Look-ups in named tables: a row name and a column name give one cell, copied from the table.

kotalif:
	nafave	babod	vipumov	zime	bifi
baligo	7147	6692	6550	7197	7471
mozuvik	6358	7062	5903	8457	6956
fadu	6118	6091	5503	6982	7749
binade	7738	6050	7538	5653	6633
baf	5771	7872	4603	9550	9330
gifal	6956	8311	6065	9841	7933
mar	6188	3601	8027	384	4515

What is the nafave of binade in kotalif? 7738
What is the nafave of gifal in kotalif? 6956
What is the bifi of mozuvik in kotalif? 6956
What is the babod of baligo in kotalif? 6692
What is the bifi of baligo in kotalif? 7471
What is the zime of mozuvik in kotalif? 8457
What is the bifi of binade in kotalif? 6633
What is the babod of binade in kotalif? 6050
What is the vipumov of baf in kotalif? 4603
What is the babod of baf in kotalif? 7872
What is the zime of baf in kotalif? 9550
What is the vipumov of binade in kotalif? 7538
What is the babod of fadu in kotalif? 6091
What is the nafave of baligo in kotalif? 7147
What is the zime of binade in kotalif? 5653

marak:
,nid,rim,tiz,puv,romeneb,nam,vofu,beg,zav
pif,100,119,144,140,143,98,119,89,130
rinap,109,125,142,133,139,131,118,113,118
lapato,126,142,164,150,16,225,159,41,105
nev,135,139,105,141,112,129,127,114,137
mep,134,124,130,137,91,162,127,92,140
bisema,74,83,129,136,164,111,111,125,126
zusat,106,122,151,122,139,151,105,121,108
zilo,134,131,104,135,106,138,109,116,138
suref,104,114,151,126,142,158,129,130,101
zipud,105,113,151,141,143,113,116,105,137
posegum,67,214,105,235,139,43,249,119,165
vemipig,113,111,145,140,135,96,113,98,127

lapato, vofu -> 159
bisema, puv -> 136
bisema, romeneb -> 164
vemipig, romeneb -> 135
vemipig, nam -> 96
pif, vofu -> 119
suref, rim -> 114
vemipig, puv -> 140
lapato, tiz -> 164
zilo, nid -> 134
mep, romeneb -> 91
zilo, nam -> 138
bisema, nam -> 111
lapato, zav -> 105
lapato, romeneb -> 16
rinap, zav -> 118
nev, nam -> 129
zipud, puv -> 141
vemipig, beg -> 98
zipud, beg -> 105
Row with the largest nam: lapato

san =
	lel	bisoza	pel	veb
nas	-3714	53964	-25745	-44770
zifa	-1314	56753	-4931	-51161
fif	-84686	-36058	26022	14673
dolebo	30827	3318	-51762	-7726

nas, pel => -25745
zifa, lel => -1314
dolebo, bisoza => 3318
nas, bisoza => 53964
fif, veb => 14673
dolebo, pel => -51762
nas, lel => -3714
dolebo, veb => -7726
fif, lel => -84686
dolebo, lel => 30827
zifa, veb => -51161
fif, bisoza => -36058
nas, veb => -44770
fif, pel => 26022
zifa, pel => -4931

gekopal
|  | vomiv | kifos | vib | nenezod |
|---|---|---|---|---|
| mepaban | -45 | 68 | 17 | -29 |
| bof | -47 | 69 | 19 | -29 |
| vuru | -29 | 87 | 34 | -48 |
| bub | -82 | 71 | 30 | -23 |
| zor | -66 | 90 | 44 | -41 |
| bikali | -46 | 70 | 18 | -31 |
| vuneden | -74 | 53 | 25 | 3 |
| getate | -47 | 69 | 20 | -30 |
| sisaru | -47 | 68 | 19 | -30 |
| vulitol | -50 | 63 | -1 | -12 |
| vovesop | -47 | 69 | 20 | -28 |

What is the nenezod of bikali in gekopal?
-31
What is the nenezod of bof in gekopal?
-29
What is the vomiv of bikali in gekopal?
-46
What is the nenezod of vuneden in gekopal?
3
What is the nenezod of vovesop in gekopal?
-28
What is the nenezod of bub in gekopal?
-23
What is the vib of vulitol in gekopal?
-1
What is the vib of bub in gekopal?
30
What is the vib of zor in gekopal?
44
What is the nenezod of sisaru in gekopal?
-30
What is the vomiv of vuneden in gekopal?
-74
What is the vomiv of vovesop in gekopal?
-47
What is the nenezod of getate in gekopal?
-30
What is the vomiv of sisaru in gekopal?
-47
What is the vib of sisaru in gekopal?
19
What is the kifos of zor in gekopal?
90
What is the vib of vovesop in gekopal?
20
What is the vomiv of bof in gekopal?
-47

Table nisibi
,maloges,dif,som,rofas
nepugaz,93,149,139,94
nebusom,103,38,152,106
safuva,79,213,148,60

nepugaz, maloges -> 93
safuva, som -> 148
nebusom, dif -> 38
safuva, rofas -> 60
nepugaz, dif -> 149
safuva, maloges -> 79
nepugaz, som -> 139
safuva, dif -> 213
nebusom, som -> 152

maza.csv
,sus,fakisu,nadozat,pemerus,pomipa,zumez,soz,faso
gobegid,34.676,59.689,24.698,36.191,4.481,9.133,34.682,70.724
nopo,23.692,17.305,5.929,49.455,37.188,46.774,14.379,35.578
karigas,51.682,-20.323,6.220,1.191,22.492,72.612,77.035,17.076
gazel,60.746,39.017,-11.368,42.332,71.388,49.780,11.744,66.143
dadi,53.669,20.682,29.412,-16.269,41.495,1.957,49.419,44.494
bube,60.147,64.003,12.257,27.798,38.016,3.014,20.430,32.213
rom,10.311,86.611,9.218,66.658,50.887,30.420,12.602,82.565
seb,-0.111,77.513,29.331,-4.475,-79.155,57.482,15.506,-15.784
sogu,-4.925,-18.749,-54.006,-13.460,-17.161,-15.867,1.972,29.431
detani,44.684,-4.355,25.690,-17.039,43.349,-19.300,74.058,59.524

faso of gazel = 66.143
zumez of rom = 30.420
sus of rom = 10.311
pomipa of bube = 38.016
fakisu of sogu = -18.749
sus of karigas = 51.682
pemerus of nopo = 49.455
zumez of bube = 3.014
soz of nopo = 14.379
fakisu of gazel = 39.017
pemerus of bube = 27.798
fakisu of gobegid = 59.689
faso of sogu = 29.431
zumez of seb = 57.482
soz of seb = 15.506
zumez of gazel = 49.780

lar:
,pomu,lek,kunolu,noge,vopepad,fuf,nagu,vulos
guk,7.420,6.827,5.652,3.440,5.920,4.993,5.313,4.688
pefa,7.609,5.751,4.021,3.395,6.420,6.208,6.992,4.508
patenel,4.080,2.364,1.882,5.381,5.097,6.512,7.160,4.548
nolaliz,2.402,2.660,3.571,5.929,3.720,4.809,4.666,4.825
ver,7.369,6.831,5.672,3.465,5.912,4.998,5.297,4.679
tada,5.212,3.543,2.590,4.726,5.597,6.404,7.163,4.556
mozogeg,6.279,7.329,7.163,3.761,4.893,3.644,3.332,4.925
mugev,2.120,2.820,4.023,6.074,3.448,4.444,4.119,4.890
siparid,3.553,2.177,2.032,5.563,4.768,6.282,6.742,4.623
rodab,6.538,7.224,6.862,3.693,5.121,3.908,3.709,4.860
ket,7.381,6.768,5.654,3.429,5.913,5.010,5.293,4.713

What is the vopepad of mugev in lar?
3.448
What is the vulos of patenel in lar?
4.548
What is the vopepad of guk in lar?
5.920
What is the kunolu of pefa in lar?
4.021
What is the lek of mozogeg in lar?
7.329
What is the vulos of ver in lar?
4.679
What is the noge of siparid in lar?
5.563
What is the vopepad of mozogeg in lar?
4.893
What is the kunolu of nolaliz in lar?
3.571
What is the nagu of patenel in lar?
7.160
Which row has the largest pomu? pefa

